Each path is a new rotation, seen through one point. The rows after it are directions, each followed by how far the rotation turns it, in degrees a step (0 if it stays put).
Each turn is a multiple of 5 degrees from 10 to 175, or 0.
Each row of a path follows its step; steps can be skipped.
path 1
step 0: [-12  15  16 -17  11  34   8  32   0  -3   8 -42   8 -12 -10 -24 -16 -24
  11 -10  16  -6 -19 -19  -6 -13 -25  15 -29 -30 -30  11  11  11 -12  25
   2  -1 -20]
step 1: [-26  -1  -3  -2  21 -34  -7  -1  10   7   1 -17  -2  -9   6 -25 -31   4
 -30 -10 -13 -13  34   2 -20 -30 -30  -3 -13   7  -8 -21  41   5   3   6
  13 -35 -22]
step 2: [-32 -10 -42 -10   8 -26  20  13 -18 -19 -18 -25  27  24   1 -18  -8  14
 -11  23 -16  -6  12 -25  -3  -2   1  -3  16 -24  10 -16  -9  22 -34 -14
   7  20 -13]
step 3: [ -8  13   7  -2  27  24  18  31  -9   8  32 -23   3   6   7 -19  -8  -6
  12 -11  21 -38  -5 -38   0  20 -23  -2  12 -11 -10   8  11  35  -7  -3
 -41   3  -9]
step 4: [-23  24  -3  15 -15 -13  19   8   2  13 -14   2  24  -6  10  -1 -13   5
 -14 -17  -3 -23   3 -23  -7 -31 -24 -10  -4   9 -14 -17  19  32  58   7
   8 -31 -18]
step 5: [-22 -24 -14  -4 -11 -30  27  20 -13   3  -3 -21  24  -5 -15 -10 -34  21
  -7   7 -20  24  -6 -29  -6 -12  -3   4   5 -24   0  -8 -42 -13  -1   3
 -19 -11 -40]
step 6: [  7   9   4 -24  22  15   9  19  21  -5  12  -8   0 -12  -9 -24 -28 -38
  -1  24   3 -27  12 -26  -6   8 -28  -6  -5 -44 -19 -11 -19  16 -16  24
 -25 -12   6]
step 7: [ -3  10   5  31  14 -12  -2  39  34 -10 -23 -28  -8 -13   6 -13 -12  -2
 -33 -14 -16 -15  37 -28 -16  -6  -7  -8   4   2   4 -12  26  27  27   4
  21 -10  -9]
step 8: [ -3  -2  -2  -5  13 -44  41  30 -25 -18   3 -28  30  13 -17  -7 -43  41
  -7  15   4  -2   6 -15  -1  -2   2  -2   1   9  25 -17 -12   8   6  -5
   0  18   5]
step 9: [ 14  -5 -22 -16  21 -10   9  33 -15  20  23 -10  -6 -15  -2  -6   3 -12
  34  27  31 -32   9 -16   5   3 -11   0  27 -24  -6  -8 -17  37  19  15
 -26 -18  -4]
step 10: [-24  -1  19  20 -10 -15  41  30  20  -1 -17  -7   0 -23   5 -17  10 -11
  -7  -7 -18 -18   7 -22  25  -5  -1 -13   9 -25 -17  15  20   6  54   5
  10 -26   2]
step 11: [ -1   0   4 -10   0 -12  39  21   3  13  -8  -2   5  10 -30   5 -43  35
 -15  10 -19  24  29 -24   9 -31  -3   4  -6 -15  35  15  -9  -9   2  24
 -22 -11  -3]
Speeds:
[  7  -7  -1   3   2  -3  -8   4   0  13   6  -1 -17  -9   0  -1  -4   8
  -5  -7  -1   2   4  -4  -6   4   2   7  13   4   3   5   5  -5  -2  -7
 -13  -2 -14]	175
[  4  -2   1   8  -7   2   0  -2  -5  -5   6   4   2   6  -4  -5  -9  -5
  11   7   6   4   7   2  -6  -1 -18  -5   3   6   3   0  12 -10  -1  11
 -14   0   6]	135
[  1   8   2  -1  -9   3 -10   9   2  -2   3   8   3  -7  -3 -13   9   3
  12  -1  14 -10   2  -2   1  10  -1   7  -6 -15   5  -1  -6   0 -10  -5
  -3  -2  -2]	115
[  6  12   7 -13   5  -1   1 -17  -3   1  -4  10  -3   5  -4   9  -1   1
  -6   4   4  -7  10   2  -5  -7   0   9   5 -11   5 -10   3   5   6   0
  -7  -2  -2]	145
[  0   0   2  -9   5   3  -8   7   0   1   9   1   9  -2   6   9  -1 -20
  -2   1   0  -2  -2   2  -7  14   2   6   0   3   0   9  10   6   6   3
   2 -16   1]	120
[-11 -11  -2  -1   7 -15   0 -13  -5   4   0  -3   0 -17   4   0   2 -10
  12   9  -2  -2   5   6   3   1  -2  -2   1  -7  -6  -6  -4 -10  -1  -3
   1  -4  -4]	90
[-10   7   2   6  -2  -4   1  -2   1   0  -5   3   2 -13   3  10 -13   9
   4 -12   3   3  11  -4   1  -4  -4  13 -13   8   6   4   4  -1   1  -3
   7  -5   7]	110
path 2
step 0: [ -7   5  13 -41 -10  17  11 -13  17 -37  -4  -9 -33   5  26 -69  22   9
 -43   1   1  15 -15  -1   8  10 -24   2   4  -2  -2 -34 -14  51   4  -3
  -3   3  -8]
step 1: [-29  18   6 -47 -22  19  -2   0 -45  -3   2 -30 -21  14  10  12 -14  -7
 -29 -32  22  14   4  12   6   6  14 -34  12   0  -2  44   4  10 -19 -36
 -30 -37  -9]
step 2: [  1 -14 -15   8  -3  -9   8 -21   1 -63   0 -49  -4 -10  24 -10   1 -23
 -50  24 -14   8 -17 -39  22 -10 -24  -1  29  -2 -12  -6   6   9  19 -34
 -16  -2 -23]
step 3: [  5  45  13  -9  -1   5  -3 -15 -52  -7  -2   5 -22  -2  28  19  11  -2
 -22   5 -25  -1 -28  10 -53   7 -22 -10   7  -7 -39  29 -32  15 -13 -22
  -5 -32 -18]
step 4: [ 41   2  12 -26   6  22  -1 -16  27 -44  18 -44 -33 -28   5 -12  -8   2
 -30  28 -24  16   1  40   7  16 -10 -27  26 -15  10 -23   3   2  -5   6
 -15 -17 -26]
step 5: [-25  32  -3 -49 -11   2  -5 -12 -24 -29  52 -17 -18  34  19  -3 -19 -12
 -23 -45   8  -5  -9  19 -12  -3 -15  18   3   7 -36 -20 -33  14   3  -2
   2 -24  -1]
step 6: [ 20   8   6  -5 -10  16 -21 -21 -17 -43 -20 -15 -58  11  12  -4  31 -31
 -13 -17   2  31  -4   8  32 -12  -6 -36  37   2  20   2   5   4  33 -19
 -33   2   0]
step 7: [-47  -9  30 -14 -10  -7  27  -2 -31 -32  -8 -29 -44  14  31 -10 -14  -5
 -15  -4 -12 -12 -27  -7 -12  -7 -35  17 -18 -27 -30  11   7  14 -10   5
 -27 -15 -41]
step 8: [ -8  71   3   2   3 -12  15  -1  -9 -52  -6 -25 -13 -17   1   9  10 -23
 -21  10 -15  14   3  13   8  27  18 -36  40  12  11  26  -9  -2  -1  -9
  -1 -13 -43]
step 9: [  4  13   6 -11 -17   8  28 -43 -12 -25  32 -25 -40  12  11 -13 -39 -17
 -22  28 -23  10 -33  -1  -9 -40 -24 -10 -15 -16  -4 -24 -37  -7 -20 -15
  21 -17  -4]
step 10: [  6  56  24 -23   9  35 -17 -11  -9 -32  10   6 -29 -27   4 -34  16 -29
   4 -37   8   2  12   5 -19   6  -8 -35  33  -2 -32 -24  10   6 -15 -26
 -11  -7 -14]
step 11: [ 10 -10  22 -29 -19  11   9 -51  -5 -21 -19 -70 -32   0   3   9 -20 -16
 -12 -37   4 -14 -21  10  26  -4  -7  -4 -23 -11  10  -5 -12  37  14  -1
   0 -22 -16]
Speeds:
[ -4  -3  -6   1   0   5   1  -8   6   2   0   1   2  -2   6  -5 -16   1
  14 -15   4   6  -3  -8  -1  -5  -3   2  20  -2   5   2  -2   3   0  -5
 -11  -4   8]	80
[  1  -3  -1   3   1   4 -10   0 -11  -4   3  -2  -2   2  -4   7   6  -7
   0   3   8  -6   1 -12   1 -16  -8  -2   5   2 -10  -8   4 -14  -1 -11
   3   8  11]	95
[ -3   3   1  -5  -3 -12   5   9  -1   7   5   1  -3   7  -5  -9  -5  -5
   8  11  -4  -7   5  -5  -1   7 -17   9   0   5  -7 -10   1  12   3  -9
  -4  -2   1]	155
[  6  -3  -6   3  -5  -2  -6  -7  -1   5  -6  -9   9 -11   4  -5  -2   4
  -3  -1   1   1   1  -5  -8   7   8  -9 -11   2  -8  -9   5   4  -2 -18
   3 -12   2]	40
[ -4   5  -1   0   3  -6   3  -2   4  -9  10 -15  15   0  -5  13  -7  -3
  -1  -7   5 -13   5  -6  13   7   5   4   3   4  -2   0  -5  -1   9   3
   3  -5  -4]	115
[  8  -1  12   4  -7   3  -5   5  -4   6  -5 -11   1  -6  -4   9  -7 -17
   3   7   2   9   0   9   5   6  -5  -4   4   8  16   3   4   2   4  -2
   1  -3   8]	155
path 3
step 0: [-22  36   6 -23   5   9   9  33  24   6 -19  33  10   2 -16  39 -20  16
 -17   2  20 -31  -6  31  25  29   3  27 -16  -9  28   3  -5  -2  -9  22
  -2  -4  35]
step 1: [-10  24  28 -27  35   0 -12 -27  -5  14  34 -50 -21 -25  -5 -23   5  10
  -6   6  -8  -3 -20  -4 -17 -27  35  -9  -1   3  -2 -10  13 -26 -20  14
  -2 -31  32]
step 2: [-20 -30 -35 -13   5  15  10 -32  -6  14  -2  16 -16 -27   4  31 -28 -19
 -36  25  25   8  23 -17 -28  12 -13 -26  -5 -13 -22  20   6  16 -21 -11
 -26  26   9]
step 3: [ 28  18  14   7  28  15 -12  -6  -1   3 -34  16 -16 -11  11 -12   6  -3
  10 -31  -6  39 -25  15  42  42 -19   1 -18   9 -11  10 -20 -11  15   3
 -36  -7  39]
step 4: [ -1  10  -4 -18 -12  48   9  14  14  23  24 -19  31  39   4 -19 -35  10
  11 -10  20 -45 -12   7   5 -27   8   5 -15   0 -10  10  13 -23 -25 -13
 -39  -4  11]
step 5: [ 25 -24 -17 -40   8 -18 -13   5 -34  -3   0 -23   1 -31  -1  33  14  28
  10  42  25  25 -25   6   3 -20   9 -17 -18   7 -10  30   6  22  -4  -4
  -6 -36  -4]
step 6: [ -5   8   3 -19 -25  12  16 -40  31  10 -19  12  -3 -17 -26 -21  19  16
 -46   3  14 -19  -9  -9  15  47 -14  10  -9 -18   3  50  -3  -6  24 -16
  13  10  12]
step 7: [ -5   8  15  25  55  29  15  15  28  11  11 -21 -47  10  -2   3   7  27
   7 -20  -3   8 -26  -9  18 -22 -20  -6  -9  28 -31  -5  25 -10 -18 -33
   7   0  -5]
step 8: [ 14  21 -42  -7  25  -1   4 -14  -2   0 -22  18  34  -3  -6  27 -64  25
  27   5  32 -20   7 -16 -22  -7  -8 -19   9   9  28  22  14  10  -2  -5
   7  -6  18]
step 9: [  5  16   3   4  -8  -4   9  11 -28  25 -22 -32 -15 -37   2 -45  21  20
  11  18   6   0  24  30  21  42  26  -6  -9  19 -14  16   0   9 -12  10
  20 -20  38]
step 10: [-14 -28 -26  10  23   5  24 -18   2  17  30  30  10 -20  12 -33  -2  16
 -39  -4  10 -38 -32   4  -7 -20  11  13  16  18 -43   8 -10 -17   2 -11
 -15  32  -6]
step 11: [  7  -7 -29   9   6   6 -10  -7  27 -16 -23   7 -27 -23  15  41  -1   2
  33  -4  26   7 -45  24  15  24 -22  -4  10  18   1  -2  29   3 -29  33
 -11 -25 -23]
Speeds:
[ -8  14  -5   8  -9   5   4   2  -4  -8  11   3   7  -6  -2   1  -2  -2
 -10  -2   4 -12  11   3  -3   3 -14   2  -5  -3   2   8  11   5  -2   1
 -10   0  -6]	170
[ -2  -6  -8  -1  -4 -11  -4  -7  -9   1  -2 -15   0   4  -5   5  -5  -5
  10  -6   6   2  -9 -10  -7   1  -3   2  -6   2   2   4  11  11  -5  11
   0  13   0]	115
[  6  -3  -2  -1   6 -12   4  11  -9   2  10  15   3  -8  -2  16 -11  11
  -3  -3   2   8  -6   0  -2   2  -5   6  -5  -6  -5  -2  -9   1   0  -2
   2   4  -4]	135
[ -1   3   1   5   0   2   1  19  -8  -1 -14  -5  12   6   0  -6  -6   0
  -2   7   2  -4  -7   0 -12  -5   1   7 -10   4   9  -2  -7   3  -4  -2
   1 -10   9]	85
[  4   0  -7  -3   1  12  -5  -1   3   6  -9  11   1  -8  -4  15  10  -4
   4  -1   6   5   6   2 -15  -8   6   3   1  12   3   3   0   9  10   3
  -5  -3  -6]	125
[  2  -7  -1   0  -1   8  10   2   4 -11 -15   9  -2   0   3  -1   7   3
  -9 -13 -12   1 -12  -3  -1   2 -11   2  -1   6  -4  -8   5   2  -4  -2
  -5  12   3]	95
path 4
step 0: [-14  12 -25 -14 -12   1 -13   7  -1 -27  16  -8 -38  17 -19 -21 -12  16
   1  11   2   9 -33 -19   4  -6  15 -12 -13   3 -25  40  37  13  13 -13
 -50  29 -21]
step 1: [-11 -21 -23  -5  -5 -21 -22  17  15   8  49 -23 -17  23  18 -19  -5 -22
  -8 -12   1 -36  28  17  14 -14 -38  41  22  22  -1 -17   8   8  12   5
   4  -5  19]
step 2: [ -1  -6  32   2   5 -37   7  -9 -35  -8   2  10  -9 -18   5  -7 -21  28
 -12 -18   0  43   1  25  -4  -1   3  25  23 -35 -13 -27  13  -3 -49 -17
   4 -19  20]
step 3: [  5   6  19 -17   4  14   5  16  24  -6  11  35  12  16 -13 -45 -21  -8
 -30 -19 -26   7 -26 -44 -22   7  47   1 -27   0  12 -22  12  12   6  10
  -2  13  -4]
step 4: [-15  -3 -37  18 -43  -5  15 -22  -4  -1  23  -6 -14 -11  -2  -7  12 -28
 -45  26   5 -39 -36  -5   0  13 -13  12  10  10 -20  18  13  13  -9 -16
 -23   1 -28]
step 5: [-17  13  -7 -11   4  -1 -44  16 -32 -10  15  -2 -17  -2  -2 -18 -19   9
  26  16  -2   3   3  38   1 -36 -10  28  24  12 -29   1  15  34 -11   8
  21  42  22]
step 6: [ 14  -8  15  -8  14   3  -6  -8   2  25  22 -12 -19  45   6 -17 -34   4
  -5 -57  11  30   2 -24 -25  21 -19   4  24 -19  -8 -23  13   1  -4 -19
 -16 -20  21]
step 7: [-22  -9  13 -10 -26 -21  26  36  11 -34  18  26   5 -21  13 -41   7  10
 -21   3 -10  -3   7 -24  11  10  23  24 -15  -3  12  -1  -3 -13 -27 -34
 -43  -3   0]
step 8: [  3   9 -12  -7  -8 -13 -22 -23  -5  18  30   3 -12 -13 -34  14  -4 -15
 -45  19 -15 -23 -14  -8  29 -17  40  35   8   4   2 -22  24  29  -3  27
  21   0 -15]
step 9: [ -4 -12   1   2  13 -14  -7 -17 -14  -4  -2  -6 -34   8   8 -35 -25  -7
 -21  -3 -18  23 -36  47 -36  23 -27  -6   0   4 -41  34  12  23   1  12
   4  22   6]
step 10: [ -8  -6 -21  -5 -33   8   9  26   6 -30  17  19   5  42  11 -20 -22   9
  22 -34  23 -16 -10 -20 -31 -38 -19  12  14  -7  -1 -29  31  -4  -8 -15
  -2  10  18]
step 11: [-28  23  21  14  10  -4 -11   6 -21  34  31 -11  27 -13  25 -21   0 -17
 -22  10   2  -3  13 -24  11  17  10  40  23 -19 -11 -30 -14  10 -29 -31
 -24 -16 -10]
Speeds:
[  6   2   6   4  -8   0   3 -12  10   8   2 -10  -1   3   0  -1   3  -1
  -5   2  -3  -7   8  11 -11  12  -5   1  -5  -1  -8 -10 -13   5  -1   3
 -14  -2   1]	145
[  2   7  -1  -5  -4  -4   5  -6  -2   9  -9   2   5 -11   2   0   3   5
 -12  -1  -7  -9  -5  -4   6   6  18  -8   4  12   5   0   4   5   6  -5
  -8  10   0]	85
[ -5  -5  -8   4   0  -4   5  -9 -16   4   6  -8  -3  -1   6   4  -8   2
  -8 -11   5  -3  -1  -9   4   8  -2  -3   0  -8   1   4 -16   5   4  -3
   9  -6  -9]	155
[  1 -12   1   4   2  -8  10  -8   4  -1  -6 -11   8   2   8  -3 -10   4
   9  -4  -2   2   1  -4  -2  -2  -4  -2  14   4   3  -1   3   2  -8   8
   4  10  17]	90
[  5  -4  -1   1   1  -1 -14 -16   6   2  -4   6   5  -1   4  -4  -4  10
  -5  12   8  -5  12  -5  -3  -4   1  -6  -6   0  -3   8  -3 -15   3  -7
   8  -1   4]	0
[ -4   8   6  -3 -10 -15  -6  -9  -7  -1   1   6   5  11 -12  -7  -4  -2
  15  -3   5  -3  -1  -4   6  -4   6  -1  -2  -3   3  -5  -7   0   8  12
  -5   5  -2]	145
[ -5   8  -4 -12   8  10  16  -2   0  -4  10  -7   5   3  -5   5  -9   8
  -3   5   3   0   3   7  -7 -12  13   6   4  -3  -3   2  -6  -8   3   3
  -3   3  -1]	140
path 5
step 0: [-24  18 -16  -8 -29 -44  43  17  -8 -11   8 -21   2 -20  16  -4 -21 -11
  29  20 -18  -6 -18  -6 -42   3  46   1 -16   6   2 -21   7   2 -23 -31
 -10  -8  11]
step 1: [  6   2  15 -28 -14 -15   5  -4 -27   8  21 -18 -28  20   6  15 -12  -8
 -36 -19   1   7  16 -22  18  37  -5 -38  -1  -6 -12 -22  17   6  11  -6
 -39   5  58]
step 2: [  2  -8   0   5  13 -22  41   1 -30 -26  -2  14  20  -9 -25 -25  -5   4
  24 -11 -29  34 -21   5 -31 -11   1 -29  20 -13 -10  -4   2   2 -33 -48
  -3 -15  30]
step 3: [ -2  -9  25   7  -5 -31  -4  24  17  -6  -8  22 -17  11   1  51  -7 -32
   3 -18  15   4 -15 -14   6   0  20 -18 -26  -4 -39 -19  36   1 -19  17
 -34 -13  39]
step 4: [ -9   5 -10 -16  15 -25  39 -18 -38   1 -11  23  10 -26 -13 -17  33 -19
  21  27  -6  23 -22 -35   2  11 -37 -30   8 -19 -16 -23  -7   0  -6  10
 -24  24   7]
step 5: [-45  -4   6 -10   0 -53  10  26   1  -3 -15  15 -10  35  -3  34 -21   7
  -5  33  -7  15  -9  -3   7 -12  53 -29  -6 -11  10  -2 -14   4 -33  12
  -1  -4  17]
step 6: [ -4   9  13 -35  -8 -27  29  12 -30  35  -7  -9   2  -8   4 -28  10  -9
   6  13   7   2   5 -21  -9  -1  10  -6   9  11 -50  -7  14 -46  32   7
 -17  24  42]
step 7: [-18 -14  35   4  34   0  10  26 -39   0   6  24  15   8 -22  20  -1  -1
 -29  -6 -37  29  -6  18   6  20  23 -44  24 -34   6  21 -11 -10 -16   6
   5  10  21]
step 8: [ 27  -6  31 -28  10 -21  -6  49   1   9 -17  29  18  -2 -20  -8  14  10
   7  11  19  10 -16  -6 -27 -36  14   9 -11  12 -59 -24  15 -19 -23   2
   1   1   9]
step 9: [-22   7  14  -9   8   9   7  14 -33  17  12  29  22 -11  24  28  29 -18
  13  -5 -24 -19 -21   0   8  36   7 -12  -1 -40 -10 -15   0 -12 -15  60
 -11  28  -2]
step 10: [  6  18   7 -51   9 -20   6  45 -21  -2   2  27  -4 -10  -9 -13   3  21
 -26  50  16  19  -1 -20 -16  -5  27  -8 -17  -7   7 -22 -35  10 -20 -14
   9  12 -26]
step 11: [-27   0   3 -38 -18 -14  -1  21 -32  20  14 -21  36  24  38  -3 -10  26
   5 -22 -10 -33  -1   6   1  18  32  19   1  -9 -23  -7   3 -23 -27  19
  -4  15  31]
Speeds:
[ -7   8 -10  -8  -6  -8   3  -7   1   1   3   0  -5   5   8   5   2   1
   5  21   0  -6   0  -2   0  -3   2  -2  -1   3   9 -13  -5   4   1  10
  -4   7 -13]	70
[-16  -6  -1   6   8  -9 -11  -1  -5   7  12  -3  10  -4   9   4  -1 -14
   1   0  -3  -3   3  10  -4  -3  -4   5   4  -1   2   4   3  12  -7  -2
   4   7   6]	170
[ -6  -5   0   0   1   0  -1   6  -1   8   3 -20   0   4  -3   2  10   6
   7  -5  20  -2   1   5  -1   9  -4  -3  -3   8  -7  -4   8  -3   1   7
 -12   0  -3]	140
[  4 -12  -4   5  -5   3   3   0   0   5   0  -1   3  15   2  17 -10  -1
  -7 -11  -4  -8  -9   3  15   5   6  -2   2  -4   5   3  -7  -1  -6   8
  -6   5   0]	175
[ -8  -8  10  -6 -14  -1  -1  -2   2  -4  -9   2   0 -10   2  -3  -8  -1
   6 -10   4 -14  -4  -1  -8 -10  11   1   9   1  -1  -2   5   7   9  11
  -2  -3   0]	130
[ 13  -2  -3   1   5  11   0  -1  -4  -7  10  11  -1   7   2   8   1  -2
   3   1   0  -1   3  18  -8 -10   0  -9  10   3  -8 -11  10   0   4  -1
  -4  -1  -1]	65
path 6
step 0: [-22  11   5 -29  29  36  17 -19  38 -21  21 -49   7 -22  29  19  12 -11
  23 -17  19 -10 -28   1 -18   2 -14  22  14  28  25 -20 -18  22  -9  10
  -9  -8  -6]
step 1: [-15 -12  -1  47 -23 -22 -16  15  -4  34   8   6   3 -21  25  18 -15 -34
 -19 -14 -44   8 -36  11  11  -4   0  31 -11   1  31 -26  28  -4 -22  -4
 -11   8  31]
step 2: [ 18  20 -15  22 -14 -32  59 -15 -11 -26 -13 -21 -37   8  16 -13 -26  -8
  -5   1   2 -13  -2 -19  -7  19   3   7 -30  -2 -18  14  -3 -51   7 -38
  16  -4 -16]
step 3: [  7  -1  -2  15  18  24  -4 -21  35 -12 -23  19  -3  25  -4  -7  22 -10
  10  27  -4  29  38   8   5 -52  23 -17  26 -18  -6 -38   7  -5   5 -46
   2  18 -13]
step 4: [-14  -8 -13  -2 -25  16   3  15 -16  -2   3  -2   3  15 -14 -16  18 -22
  48  13 -21  20  -8 -32 -22 -16  21 -23  -7  -4 -31  22   1  38   6  38
   3 -49  35]
step 5: [ -7 -10   5 -42 -14  -3 -25 -11 -11  15   9 -23  30 -28   9  50   4  23
   3 -26 -10  14  37  -2  13  11 -24 -13  -7  26 -26  29 -10 -14 -11 -40
 -27 -13  13]
step 6: [-10 -22 -11  10  24   2   1 -15  19  55  27  12 -11 -16  37 -24  19  14
 -31 -12 -17 -14   9  31 -46  37   1 -11  -8 -15 -12   7   4  10  -9  15
  16  13 -33]
step 7: [ 14  16  -3 -32  42  58  20  -6   0  11 -40  12 -19 -27  -7 -27 -18 -22
  12   0   2   0 -45   0  11  11 -28  14 -22  16  20 -11  -2 -18 -13  -3
  10  10  20]
step 8: [-26  47   0  48 -51  -7  -6  13  13  18 -26  -4  10   0  18   3  -2  -4
  30  14  17   6  -3 -18  25   5  -5   2  22  -8  11 -15  -5 -11 -46  15
 -18  36  -9]
step 9: [ 20  21  -4  45  29 -15  12   3 -12 -35   3 -41 -20  20  36   9  -7 -23
 -15  31   2   0  35  21   2  -4 -21 -12   4  12  -5  16  21  -7  14  18
 -15 -41  20]
step 10: [  8 -38  10 -22 -17  -2  21  -3  35  20   0 -18 -25  35 -21  -1   4  29
  -1  24 -19  -6  22   0 -26 -31  29  28   6  30  15   1  20   7  -5 -37
 -23  11  29]
step 11: [-12   8 -40  -1   6 -15 -27 -46  12 -14  21  16   5  -7 -15  -3   9   8
  35 -15 -54 -14 -17 -31   0 -12  21 -24 -24 -10  -6  35  20  -8  18  19
  20  21  11]
Speeds:
[  0  11 -13 -14   4   1   7  -8  -7  -6   9   6  -1  -6  -6  -7   2   1
   4  11   2   5  -3   1  -1   2   5   1   8 -13  -4  -9   1   2  -5   0
  -3  14   8]	90
[ -2   3   2   1   1  15   2  -3   3   4   4  -1   6   4  -6   3  18  -5
  -2   1   2  -1  -5 -12   8   1   4   9   9  -2   8  10  10  -2  -1  -2
  18  -3   3]	100
[  2   2   6  -1  17  -1 -16  -7  -6  -8  -4   8  11   0   1   1  -2  -5
  -1   2 -13   3   4   5  11  -1 -11   0  -3   2   1  -4   7  -8   3  -5
   2   0  11]	175
[-12  14   4   4  -6  -3  -6  -1  -3  -4   6  -5  -5  -9  -5   4  -4   3
  -9   2  -3  -6   8 -12  13   4   4  -5  -6  -1 -11   9  -7  -9  -3  -2
   1   8  -6]	115
[ -8  -6   4  -1  11   2   1  -3  -3   0 -11   1  -1  -6  -1   8 -10   6
  12  -2   2   2  11  -9  -2  10  11  16  10  -3   3  -1   4  -4   0  -2
  -8  -5  -7]	145
